In the data rows, the value 128 means zero.
Each row of this table is followed by its label. One hidden rule gives the labels. It looks at one to three of the table's principal directions, none of them among the few with the most spread.
[102, 147, 190, 89, 120, 113, 126, 135, 119, 95, 120, 135, 143, 111, 120, 116, 146, 150, 130, 112, 140, 160, 88, 98, 131, 108, 100, 91, 136, 135, 116, 136, 99, 135, 107, 141, 156, 96, 138, 87, 97, 118, 132, 156, 158, 96, 135, 105, 127, 169, 149] 2
[135, 125, 111, 139, 110, 158, 130, 121, 93, 145, 141, 127, 111, 137, 139, 115, 137, 117, 121, 100, 131, 100, 128, 116, 158, 105, 146, 149, 103, 112, 149, 123, 124, 149, 133, 111, 124, 143, 125, 164, 133, 157, 111, 159, 124, 152, 111, 143, 127, 110, 107] 4
[136, 98, 133, 97, 154, 113, 117, 130, 140, 98, 104, 140, 131, 176, 118, 68, 165, 127, 117, 115, 128, 121, 154, 130, 166, 130, 96, 139, 130, 144, 174, 157, 24, 157, 71, 170, 69, 150, 143, 196, 116, 155, 88, 166, 141, 125, 90, 111, 133, 81, 146] 3
[156, 146, 134, 151, 152, 136, 99, 155, 165, 138, 132, 137, 183, 128, 68, 154, 154, 139, 136, 127, 138, 162, 78, 153, 89, 145, 95, 53, 221, 104, 104, 98, 99, 130, 134, 149, 159, 135, 133, 47, 120, 91, 154, 58, 148, 35, 144, 102, 106, 121, 134] 0
[111, 157, 139, 118, 112, 115, 121, 133, 123, 120, 144, 121, 133, 110, 112, 111, 132, 125, 124, 131, 134, 123, 117, 133, 129, 111, 137, 130, 140, 135, 118, 142, 134, 102, 132, 130, 112, 101, 140, 117, 135, 141, 142, 140, 134, 135, 115, 122, 124, 134, 131] 0
[117, 120, 130, 150, 100, 124, 151, 92, 118, 209, 167, 137, 114, 118, 147, 123, 110, 191, 98, 113, 108, 116, 110, 129, 144, 78, 145, 147, 127, 145, 133, 88, 134, 113, 150, 109, 90, 93, 107, 110, 153, 194, 147, 129, 91, 221, 143, 79, 165, 177, 155] 1
[130, 108, 122, 133, 126, 114, 145, 160, 141, 116, 115, 115, 103, 115, 125, 161, 103, 130, 127, 117, 142, 102, 152, 158, 162, 137, 107, 149, 98, 162, 134, 136, 107, 117, 113, 181, 117, 121, 106, 140, 101, 178, 122, 117, 118, 130, 118, 109, 189, 113, 143] 3
[143, 150, 128, 121, 130, 141, 120, 142, 127, 119, 114, 148, 114, 118, 120, 165, 134, 122, 131, 115, 134, 144, 130, 114, 132, 136, 110, 111, 119, 117, 120, 133, 136, 144, 140, 141, 177, 146, 117, 105, 112, 110, 155, 127, 127, 103, 127, 121, 114, 134, 117] 2
[118, 88, 142, 151, 118, 105, 209, 79, 92, 173, 135, 137, 117, 110, 189, 175, 105, 200, 129, 95, 107, 143, 119, 89, 167, 111, 99, 170, 84, 167, 139, 109, 121, 115, 130, 111, 127, 63, 108, 95, 109, 174, 129, 140, 97, 243, 195, 92, 174, 194, 148] 0
[134, 107, 129, 158, 145, 121, 159, 123, 141, 144, 131, 128, 154, 140, 133, 188, 114, 150, 137, 147, 124, 157, 128, 132, 114, 146, 100, 117, 144, 145, 107, 99, 151, 102, 147, 125, 165, 95, 118, 72, 132, 124, 153, 79, 113, 138, 181, 97, 147, 163, 145] 4
[130, 120, 114, 132, 143, 120, 111, 162, 154, 109, 117, 134, 165, 139, 91, 108, 152, 116, 134, 141, 122, 120, 135, 144, 118, 149, 118, 128, 174, 142, 141, 143, 110, 114, 113, 149, 96, 131, 159, 142, 148, 111, 127, 99, 145, 85, 94, 131, 130, 119, 127] 2
[130, 139, 170, 96, 121, 106, 138, 89, 116, 119, 122, 125, 122, 104, 168, 117, 103, 154, 137, 138, 124, 163, 108, 103, 92, 127, 132, 120, 115, 125, 108, 134, 148, 130, 118, 105, 151, 116, 127, 103, 114, 86, 126, 155, 141, 127, 158, 156, 108, 148, 138] 0
[120, 103, 181, 84, 147, 89, 158, 76, 109, 123, 107, 139, 78, 103, 193, 151, 74, 141, 122, 141, 125, 179, 130, 79, 94, 133, 129, 141, 81, 127, 115, 135, 171, 163, 134, 91, 166, 133, 103, 95, 94, 81, 114, 164, 116, 167, 189, 114, 129, 173, 163] 1
[122, 122, 137, 111, 122, 122, 144, 93, 112, 140, 126, 124, 96, 136, 174, 124, 98, 121, 129, 134, 138, 153, 134, 99, 122, 120, 147, 130, 79, 124, 124, 121, 142, 141, 133, 99, 160, 136, 110, 122, 96, 129, 109, 168, 114, 153, 173, 147, 111, 123, 133] 3
[134, 111, 133, 128, 140, 131, 143, 123, 107, 122, 128, 119, 128, 130, 146, 147, 119, 120, 142, 130, 129, 132, 127, 111, 131, 133, 136, 136, 124, 127, 124, 142, 136, 130, 140, 113, 150, 120, 130, 120, 119, 119, 119, 137, 131, 133, 146, 145, 116, 134, 125] 1
[122, 63, 110, 128, 151, 103, 152, 138, 100, 121, 118, 95, 128, 141, 139, 98, 122, 101, 128, 143, 110, 87, 157, 136, 137, 140, 112, 208, 146, 176, 175, 153, 101, 117, 97, 139, 54, 116, 167, 203, 137, 139, 48, 126, 137, 163, 107, 124, 166, 111, 143] 2
[150, 147, 113, 116, 104, 176, 78, 148, 107, 118, 138, 109, 109, 135, 104, 104, 151, 111, 115, 97, 146, 97, 130, 131, 131, 112, 144, 115, 135, 82, 139, 117, 124, 153, 141, 110, 129, 179, 138, 167, 135, 119, 114, 153, 142, 76, 85, 154, 88, 93, 101] 0
[138, 99, 137, 116, 144, 139, 130, 138, 126, 103, 125, 132, 129, 156, 128, 130, 147, 97, 120, 110, 150, 114, 148, 110, 163, 138, 108, 132, 113, 119, 142, 146, 104, 175, 110, 135, 115, 167, 136, 166, 115, 143, 107, 158, 132, 127, 115, 126, 133, 94, 126] 2
[120, 116, 151, 65, 104, 146, 106, 127, 129, 124, 163, 110, 117, 128, 158, 132, 124, 163, 118, 132, 131, 122, 125, 72, 136, 124, 164, 96, 118, 105, 94, 134, 172, 155, 164, 69, 146, 156, 138, 130, 135, 116, 155, 179, 122, 137, 115, 156, 80, 188, 137] 0
[135, 135, 118, 159, 121, 133, 126, 117, 135, 157, 138, 135, 147, 129, 115, 124, 128, 141, 124, 134, 120, 139, 113, 147, 98, 118, 128, 115, 153, 116, 120, 97, 140, 114, 132, 121, 130, 118, 128, 103, 149, 116, 137, 96, 128, 116, 144, 126, 125, 127, 122] 0
[152, 149, 68, 147, 129, 163, 123, 138, 75, 126, 120, 98, 72, 131, 132, 163, 121, 64, 138, 102, 140, 93, 178, 132, 162, 137, 143, 180, 87, 116, 161, 144, 125, 126, 164, 116, 136, 164, 120, 185, 103, 140, 93, 147, 108, 158, 122, 151, 97, 68, 87] 3
[142, 172, 121, 186, 145, 130, 125, 142, 150, 153, 120, 134, 164, 97, 92, 156, 123, 121, 141, 125, 130, 146, 97, 170, 87, 144, 112, 117, 174, 128, 118, 105, 143, 87, 143, 157, 129, 101, 117, 66, 132, 110, 155, 50, 131, 93, 154, 116, 147, 112, 113] 3
[105, 119, 180, 97, 150, 99, 134, 121, 110, 114, 121, 140, 168, 141, 146, 89, 134, 135, 138, 147, 124, 166, 78, 80, 97, 135, 126, 120, 168, 146, 134, 150, 118, 134, 123, 110, 127, 89, 170, 110, 125, 83, 103, 150, 155, 112, 141, 124, 114, 172, 149] 1
[153, 133, 106, 151, 158, 111, 140, 142, 138, 116, 82, 139, 121, 119, 109, 166, 113, 117, 155, 138, 126, 158, 155, 145, 104, 153, 79, 142, 145, 152, 134, 127, 106, 97, 120, 171, 161, 125, 118, 96, 90, 101, 126, 83, 133, 95, 163, 119, 131, 102, 128] 1
[132, 104, 116, 115, 138, 86, 133, 111, 126, 105, 105, 116, 116, 164, 150, 88, 102, 94, 138, 180, 134, 149, 151, 146, 87, 143, 133, 144, 131, 150, 137, 138, 113, 118, 99, 132, 135, 130, 146, 156, 109, 103, 75, 138, 134, 102, 146, 154, 106, 77, 144] 2
[132, 181, 118, 159, 139, 152, 102, 149, 138, 137, 124, 143, 154, 108, 85, 139, 156, 104, 133, 106, 133, 136, 94, 142, 115, 135, 128, 101, 162, 101, 129, 117, 131, 126, 149, 136, 136, 133, 124, 92, 131, 108, 154, 87, 134, 90, 123, 119, 114, 115, 99] 3
[132, 161, 120, 107, 127, 136, 99, 160, 145, 62, 106, 107, 146, 137, 70, 93, 188, 117, 146, 100, 139, 96, 160, 152, 181, 133, 93, 123, 148, 140, 154, 160, 30, 109, 76, 171, 77, 147, 148, 178, 113, 155, 115, 145, 158, 94, 68, 135, 115, 76, 121] 4
[180, 169, 121, 135, 167, 142, 97, 113, 154, 104, 82, 137, 113, 160, 108, 147, 112, 72, 146, 143, 157, 184, 167, 153, 81, 163, 126, 94, 119, 89, 130, 122, 119, 134, 131, 133, 185, 191, 98, 106, 100, 68, 125, 114, 130, 43, 162, 152, 84, 47, 119] 1
[118, 130, 127, 122, 101, 125, 134, 132, 116, 107, 119, 129, 118, 139, 127, 121, 128, 143, 135, 134, 132, 120, 131, 127, 134, 124, 115, 126, 117, 137, 129, 125, 113, 121, 110, 133, 142, 121, 140, 151, 126, 123, 112, 141, 137, 115, 116, 131, 133, 133, 128] 2
[158, 156, 117, 141, 155, 101, 110, 138, 168, 107, 96, 125, 110, 103, 95, 158, 116, 98, 124, 127, 145, 156, 141, 192, 96, 156, 87, 112, 142, 123, 121, 115, 108, 125, 111, 184, 141, 151, 91, 87, 89, 116, 139, 73, 124, 77, 149, 95, 140, 61, 137] 0
[145, 105, 166, 130, 180, 99, 177, 62, 113, 171, 107, 158, 126, 105, 197, 164, 88, 141, 128, 135, 99, 208, 124, 78, 77, 141, 116, 160, 104, 138, 128, 129, 185, 134, 148, 100, 162, 98, 106, 58, 121, 74, 143, 123, 110, 185, 221, 118, 130, 177, 142] 2
[153, 130, 143, 162, 153, 116, 143, 157, 158, 147, 132, 118, 149, 75, 110, 200, 118, 140, 131, 90, 150, 137, 85, 156, 132, 147, 90, 112, 168, 143, 109, 106, 125, 121, 143, 174, 139, 106, 91, 32, 84, 168, 167, 60, 118, 111, 166, 84, 176, 124, 144] 4
[116, 69, 115, 140, 131, 105, 164, 136, 111, 130, 151, 112, 127, 108, 143, 158, 103, 121, 121, 151, 112, 97, 142, 131, 131, 136, 127, 175, 130, 148, 118, 141, 177, 124, 134, 116, 107, 107, 141, 141, 151, 136, 118, 109, 121, 180, 128, 117, 168, 156, 138] 1
[115, 122, 157, 123, 126, 112, 142, 124, 117, 136, 128, 139, 123, 120, 143, 136, 106, 139, 138, 143, 141, 148, 88, 105, 103, 121, 134, 113, 145, 132, 105, 131, 147, 126, 139, 121, 169, 101, 133, 80, 111, 107, 126, 130, 132, 108, 161, 126, 117, 154, 138] 4
[123, 101, 141, 104, 137, 99, 145, 138, 107, 79, 106, 109, 103, 108, 140, 140, 104, 113, 137, 141, 125, 123, 161, 130, 128, 139, 110, 163, 102, 149, 131, 165, 126, 125, 107, 145, 126, 120, 135, 156, 108, 109, 96, 145, 145, 130, 124, 135, 147, 128, 141] 3
[106, 114, 99, 135, 117, 131, 125, 117, 118, 145, 143, 154, 123, 170, 135, 56, 138, 90, 109, 149, 118, 101, 144, 131, 144, 101, 174, 155, 98, 123, 153, 149, 125, 144, 113, 124, 89, 135, 145, 202, 167, 156, 104, 168, 123, 162, 88, 149, 129, 94, 110] 3
[114, 106, 156, 114, 144, 99, 134, 143, 148, 105, 127, 123, 169, 128, 113, 96, 149, 139, 123, 133, 118, 123, 113, 148, 140, 129, 100, 128, 155, 161, 137, 144, 84, 124, 80, 171, 81, 97, 143, 137, 136, 152, 118, 118, 152, 123, 101, 103, 174, 134, 156] 2
[127, 87, 126, 151, 146, 106, 162, 128, 122, 150, 148, 135, 125, 82, 126, 167, 107, 125, 108, 116, 110, 109, 150, 134, 146, 121, 129, 180, 121, 140, 132, 148, 164, 130, 142, 127, 78, 112, 118, 116, 149, 156, 146, 110, 110, 203, 130, 95, 184, 156, 141] 3
[111, 106, 99, 146, 129, 105, 155, 117, 114, 137, 147, 113, 118, 139, 154, 128, 102, 80, 124, 162, 130, 111, 148, 140, 129, 132, 152, 170, 108, 148, 126, 139, 163, 117, 136, 116, 114, 113, 134, 154, 133, 154, 107, 130, 107, 185, 142, 135, 139, 102, 126] 0
[113, 79, 136, 131, 150, 108, 157, 149, 138, 119, 137, 144, 142, 128, 123, 164, 133, 121, 119, 133, 125, 126, 145, 121, 161, 128, 103, 132, 121, 148, 115, 154, 123, 144, 122, 156, 125, 109, 130, 117, 122, 157, 145, 122, 123, 159, 135, 96, 159, 149, 143] 0
[125, 108, 119, 154, 128, 99, 147, 137, 129, 147, 149, 123, 139, 104, 119, 145, 113, 124, 120, 136, 129, 122, 112, 152, 119, 120, 119, 144, 163, 149, 117, 115, 145, 115, 136, 139, 116, 100, 127, 93, 123, 160, 136, 93, 120, 151, 143, 96, 160, 131, 146] 4
[97, 134, 147, 146, 126, 89, 142, 136, 132, 137, 129, 147, 138, 93, 104, 120, 109, 129, 108, 154, 110, 136, 122, 159, 96, 106, 114, 155, 143, 159, 123, 128, 162, 90, 121, 158, 102, 70, 133, 103, 162, 129, 145, 93, 133, 146, 123, 75, 191, 166, 151] 1
[139, 156, 90, 137, 126, 146, 120, 102, 98, 139, 113, 124, 115, 146, 148, 103, 133, 112, 143, 132, 109, 131, 143, 120, 115, 134, 150, 157, 116, 121, 157, 126, 129, 113, 140, 98, 129, 138, 137, 168, 139, 98, 104, 140, 123, 146, 128, 165, 83, 107, 97] 1
[105, 107, 163, 85, 137, 104, 155, 138, 104, 39, 97, 147, 113, 139, 140, 163, 121, 100, 147, 157, 141, 155, 169, 78, 135, 150, 89, 128, 79, 133, 106, 181, 144, 149, 109, 129, 191, 127, 150, 142, 103, 72, 120, 176, 152, 116, 141, 135, 117, 152, 130] 1
[148, 174, 99, 128, 131, 143, 93, 160, 120, 78, 91, 113, 139, 125, 91, 107, 160, 100, 154, 121, 126, 125, 146, 149, 113, 152, 103, 138, 151, 126, 151, 142, 97, 97, 112, 154, 130, 139, 152, 159, 122, 85, 115, 115, 162, 59, 93, 163, 95, 83, 92] 1
[131, 115, 106, 155, 144, 122, 147, 105, 104, 178, 127, 146, 84, 114, 147, 147, 95, 87, 110, 131, 114, 121, 153, 134, 124, 114, 160, 179, 101, 130, 150, 136, 165, 145, 154, 116, 115, 141, 109, 141, 136, 134, 112, 123, 94, 191, 141, 109, 144, 120, 127] 2
[154, 143, 79, 157, 125, 149, 110, 124, 134, 150, 126, 114, 101, 166, 112, 103, 125, 84, 127, 115, 150, 88, 165, 173, 161, 126, 170, 148, 110, 120, 168, 131, 79, 125, 126, 136, 80, 173, 113, 190, 127, 179, 91, 139, 104, 132, 100, 149, 123, 33, 114] 2
[114, 125, 143, 108, 119, 148, 124, 135, 115, 136, 135, 148, 119, 138, 137, 135, 131, 134, 128, 135, 136, 139, 108, 78, 123, 115, 131, 103, 126, 113, 104, 129, 155, 145, 150, 111, 183, 130, 140, 106, 123, 105, 141, 152, 132, 109, 141, 134, 94, 164, 118] 3
[114, 102, 104, 141, 81, 155, 125, 168, 139, 118, 151, 104, 124, 133, 106, 132, 141, 157, 124, 118, 132, 57, 148, 158, 179, 106, 136, 127, 118, 136, 118, 116, 123, 112, 118, 144, 107, 126, 130, 170, 152, 191, 137, 123, 128, 124, 76, 138, 161, 136, 122] 2
[135, 122, 123, 127, 117, 128, 134, 140, 131, 126, 144, 118, 116, 113, 113, 164, 124, 140, 126, 119, 136, 110, 150, 134, 156, 118, 126, 133, 130, 134, 113, 137, 133, 110, 143, 131, 129, 122, 121, 110, 127, 161, 156, 129, 116, 145, 123, 115, 131, 140, 137] 4
[95, 94, 173, 84, 133, 100, 153, 85, 117, 128, 132, 156, 110, 137, 174, 78, 129, 140, 104, 127, 113, 140, 126, 90, 161, 93, 139, 143, 72, 139, 139, 157, 108, 174, 91, 126, 105, 115, 117, 154, 126, 163, 116, 200, 125, 200, 126, 109, 153, 153, 156] 1
[134, 136, 163, 114, 133, 132, 130, 104, 158, 157, 144, 146, 142, 105, 146, 151, 128, 179, 121, 113, 122, 158, 89, 101, 123, 127, 127, 86, 135, 112, 99, 103, 152, 151, 143, 108, 151, 133, 97, 60, 126, 130, 182, 121, 116, 143, 155, 110, 130, 178, 145] 1
[133, 128, 122, 125, 139, 95, 130, 114, 128, 111, 102, 97, 105, 106, 146, 139, 92, 108, 138, 160, 126, 154, 126, 157, 64, 156, 113, 137, 140, 137, 119, 103, 156, 116, 120, 125, 157, 131, 117, 105, 100, 79, 96, 87, 130, 101, 169, 127, 125, 109, 142] 2
[151, 157, 81, 143, 104, 150, 87, 135, 152, 143, 143, 105, 102, 135, 102, 109, 120, 102, 123, 129, 149, 99, 136, 186, 125, 121, 173, 105, 129, 95, 123, 106, 122, 125, 134, 131, 126, 175, 102, 142, 128, 157, 129, 116, 116, 87, 102, 157, 108, 54, 112] 1
Which label does each new row get?
[148, 169, 115, 129, 112, 166, 117, 112, 108, 146, 109, 115, 97, 126, 155, 134, 130, 148, 151, 101, 126, 126, 127, 116, 136, 121, 138, 128, 109, 124, 137, 111, 114, 117, 147, 120, 162, 140, 109, 135, 101, 128, 126, 142, 119, 127, 141, 164, 84, 118, 102] ~ 2
[148, 148, 150, 124, 123, 138, 113, 109, 149, 163, 141, 128, 135, 116, 133, 138, 111, 175, 122, 119, 132, 160, 103, 123, 99, 121, 141, 92, 143, 110, 108, 95, 147, 116, 155, 107, 147, 126, 106, 67, 131, 120, 166, 119, 120, 108, 156, 127, 117, 156, 142] ~ 3
[127, 141, 110, 107, 79, 173, 105, 134, 108, 138, 171, 126, 102, 126, 126, 134, 139, 146, 120, 115, 128, 87, 131, 103, 166, 99, 181, 109, 107, 87, 107, 135, 163, 147, 166, 80, 149, 157, 130, 151, 159, 144, 162, 173, 118, 143, 81, 158, 87, 159, 105] ~ 4
[101, 114, 106, 102, 125, 79, 145, 116, 128, 110, 124, 129, 70, 100, 161, 102, 98, 115, 117, 153, 104, 93, 194, 144, 160, 116, 162, 208, 66, 168, 135, 194, 144, 102, 121, 151, 66, 107, 117, 190, 135, 176, 139, 171, 102, 230, 97, 138, 145, 118, 134] ~ 3
[139, 136, 99, 139, 140, 151, 113, 149, 109, 125, 110, 128, 100, 161, 105, 122, 136, 49, 136, 128, 155, 103, 154, 134, 143, 128, 137, 144, 128, 122, 152, 154, 101, 141, 128, 146, 137, 169, 144, 172, 109, 127, 80, 141, 127, 95, 112, 144, 96, 54, 103] ~ 2
[134, 149, 141, 101, 158, 126, 108, 128, 137, 116, 94, 140, 128, 138, 133, 119, 134, 114, 143, 142, 126, 172, 130, 101, 95, 143, 119, 113, 146, 133, 132, 135, 122, 129, 137, 130, 163, 142, 133, 106, 102, 81, 130, 130, 136, 90, 148, 136, 83, 132, 131] ~ 4
[134, 142, 126, 110, 144, 143, 104, 134, 110, 111, 117, 125, 146, 138, 129, 108, 145, 101, 141, 142, 117, 142, 129, 100, 96, 145, 131, 127, 153, 116, 137, 140, 139, 139, 140, 103, 137, 152, 161, 152, 132, 64, 110, 136, 150, 100, 119, 162, 76, 128, 109] ~ 3
[143, 164, 118, 132, 125, 121, 132, 112, 126, 115, 104, 107, 114, 105, 150, 140, 110, 123, 153, 135, 125, 144, 138, 143, 102, 145, 119, 143, 116, 141, 122, 118, 145, 97, 126, 132, 155, 124, 112, 116, 103, 111, 130, 114, 128, 124, 154, 158, 114, 106, 117] ~ 4
[142, 176, 135, 122, 105, 160, 85, 137, 157, 138, 152, 120, 122, 131, 75, 136, 138, 132, 117, 108, 161, 127, 123, 151, 142, 103, 150, 61, 141, 86, 106, 106, 108, 127, 144, 123, 145, 163, 104, 90, 126, 153, 161, 132, 124, 78, 113, 116, 105, 109, 136] ~ 2
[123, 111, 114, 153, 77, 157, 148, 124, 107, 178, 166, 116, 101, 115, 144, 157, 120, 187, 107, 84, 125, 74, 116, 131, 183, 94, 142, 142, 98, 127, 134, 86, 136, 137, 149, 108, 108, 122, 103, 145, 144, 204, 137, 132, 96, 195, 112, 102, 176, 167, 131] ~ 4
[141, 140, 95, 111, 137, 136, 96, 121, 118, 124, 112, 131, 96, 166, 139, 85, 116, 65, 132, 153, 142, 139, 159, 118, 101, 137, 169, 131, 110, 103, 145, 146, 126, 150, 138, 107, 141, 186, 140, 178, 109, 90, 88, 167, 126, 97, 126, 183, 60, 60, 104] ~ 3
[136, 111, 139, 142, 138, 119, 142, 134, 129, 120, 131, 134, 134, 137, 107, 161, 123, 119, 128, 130, 145, 132, 133, 138, 137, 128, 111, 119, 142, 129, 122, 130, 115, 134, 126, 137, 139, 127, 125, 107, 122, 138, 126, 116, 127, 120, 139, 97, 147, 124, 148] ~ 4
[93, 124, 116, 134, 127, 104, 138, 130, 126, 134, 143, 130, 132, 99, 124, 93, 129, 113, 107, 136, 94, 91, 158, 150, 153, 108, 158, 192, 108, 159, 150, 164, 149, 102, 123, 137, 39, 93, 136, 176, 176, 171, 137, 134, 119, 213, 80, 115, 177, 147, 131] ~ 3
[105, 146, 123, 138, 122, 124, 128, 109, 137, 169, 158, 154, 155, 109, 145, 99, 137, 150, 111, 131, 100, 142, 92, 114, 112, 117, 153, 127, 125, 117, 115, 122, 170, 121, 148, 110, 106, 94, 128, 106, 164, 130, 174, 125, 118, 176, 134, 132, 124, 162, 108] ~ 3
[134, 158, 128, 144, 110, 128, 139, 103, 126, 164, 122, 141, 108, 116, 145, 154, 100, 169, 136, 134, 123, 156, 115, 127, 102, 118, 124, 121, 122, 135, 112, 90, 152, 98, 151, 121, 173, 107, 102, 80, 121, 123, 155, 110, 110, 140, 169, 116, 128, 157, 133] ~ 1
[142, 151, 78, 141, 117, 173, 98, 140, 124, 151, 135, 121, 150, 163, 114, 90, 168, 121, 147, 120, 123, 102, 117, 120, 139, 131, 149, 118, 164, 118, 151, 115, 95, 123, 136, 112, 118, 157, 154, 166, 138, 129, 112, 127, 133, 104, 98, 172, 74, 97, 91] ~ 4
[113, 116, 177, 119, 128, 97, 137, 133, 135, 136, 140, 146, 103, 72, 109, 148, 105, 130, 90, 114, 140, 126, 113, 140, 125, 98, 115, 133, 126, 126, 109, 136, 157, 149, 123, 153, 112, 115, 107, 82, 129, 148, 149, 123, 124, 142, 127, 62, 188, 155, 162] ~ 2
[106, 111, 135, 161, 127, 111, 178, 120, 106, 149, 137, 156, 146, 115, 141, 159, 125, 143, 126, 124, 116, 143, 114, 107, 138, 115, 100, 149, 116, 150, 122, 127, 147, 115, 132, 134, 140, 69, 133, 94, 132, 141, 145, 117, 120, 182, 166, 97, 160, 170, 126] ~ 0
[135, 110, 119, 151, 151, 105, 163, 112, 146, 146, 119, 134, 117, 94, 151, 200, 88, 121, 143, 149, 119, 162, 144, 129, 100, 147, 128, 133, 119, 139, 96, 121, 191, 114, 154, 119, 179, 118, 96, 53, 108, 110, 162, 82, 102, 151, 195, 126, 130, 151, 135] ~ 2
[121, 134, 166, 118, 114, 134, 127, 147, 158, 95, 137, 129, 147, 128, 104, 177, 133, 147, 131, 132, 157, 141, 110, 129, 132, 135, 101, 59, 134, 111, 78, 113, 140, 139, 123, 136, 183, 130, 118, 76, 119, 121, 165, 113, 138, 77, 139, 108, 136, 154, 143] ~ 2
[152, 131, 116, 140, 126, 138, 133, 147, 144, 105, 111, 102, 148, 135, 126, 166, 130, 133, 159, 121, 146, 139, 128, 139, 127, 161, 107, 105, 135, 136, 120, 112, 119, 102, 123, 139, 173, 125, 124, 97, 102, 122, 133, 99, 135, 69, 150, 156, 121, 113, 119] ~ 2
[133, 153, 134, 112, 126, 137, 115, 132, 109, 109, 139, 109, 171, 116, 117, 111, 165, 145, 140, 113, 112, 130, 108, 108, 128, 136, 113, 128, 167, 128, 137, 133, 114, 115, 129, 106, 106, 115, 160, 133, 141, 106, 132, 134, 154, 128, 107, 140, 103, 152, 119] ~ 1
[125, 98, 140, 107, 152, 90, 138, 155, 132, 74, 100, 146, 126, 117, 103, 139, 129, 117, 133, 138, 124, 133, 156, 129, 136, 145, 93, 143, 133, 146, 136, 176, 98, 136, 97, 166, 118, 127, 144, 139, 117, 105, 118, 130, 149, 108, 106, 108, 150, 132, 146] ~ 1
[119, 100, 132, 116, 165, 100, 134, 145, 122, 103, 106, 140, 133, 124, 124, 128, 134, 103, 130, 143, 111, 140, 144, 123, 119, 141, 106, 147, 141, 147, 138, 167, 111, 139, 116, 155, 116, 119, 149, 141, 116, 97, 109, 121, 141, 126, 126, 117, 124, 131, 133] ~ 0
[115, 139, 162, 93, 130, 130, 116, 96, 126, 118, 121, 126, 110, 140, 143, 96, 130, 125, 120, 126, 133, 143, 123, 113, 130, 114, 140, 105, 104, 109, 132, 123, 105, 165, 109, 107, 128, 157, 113, 144, 112, 121, 103, 167, 132, 135, 132, 121, 117, 124, 146] ~ 1
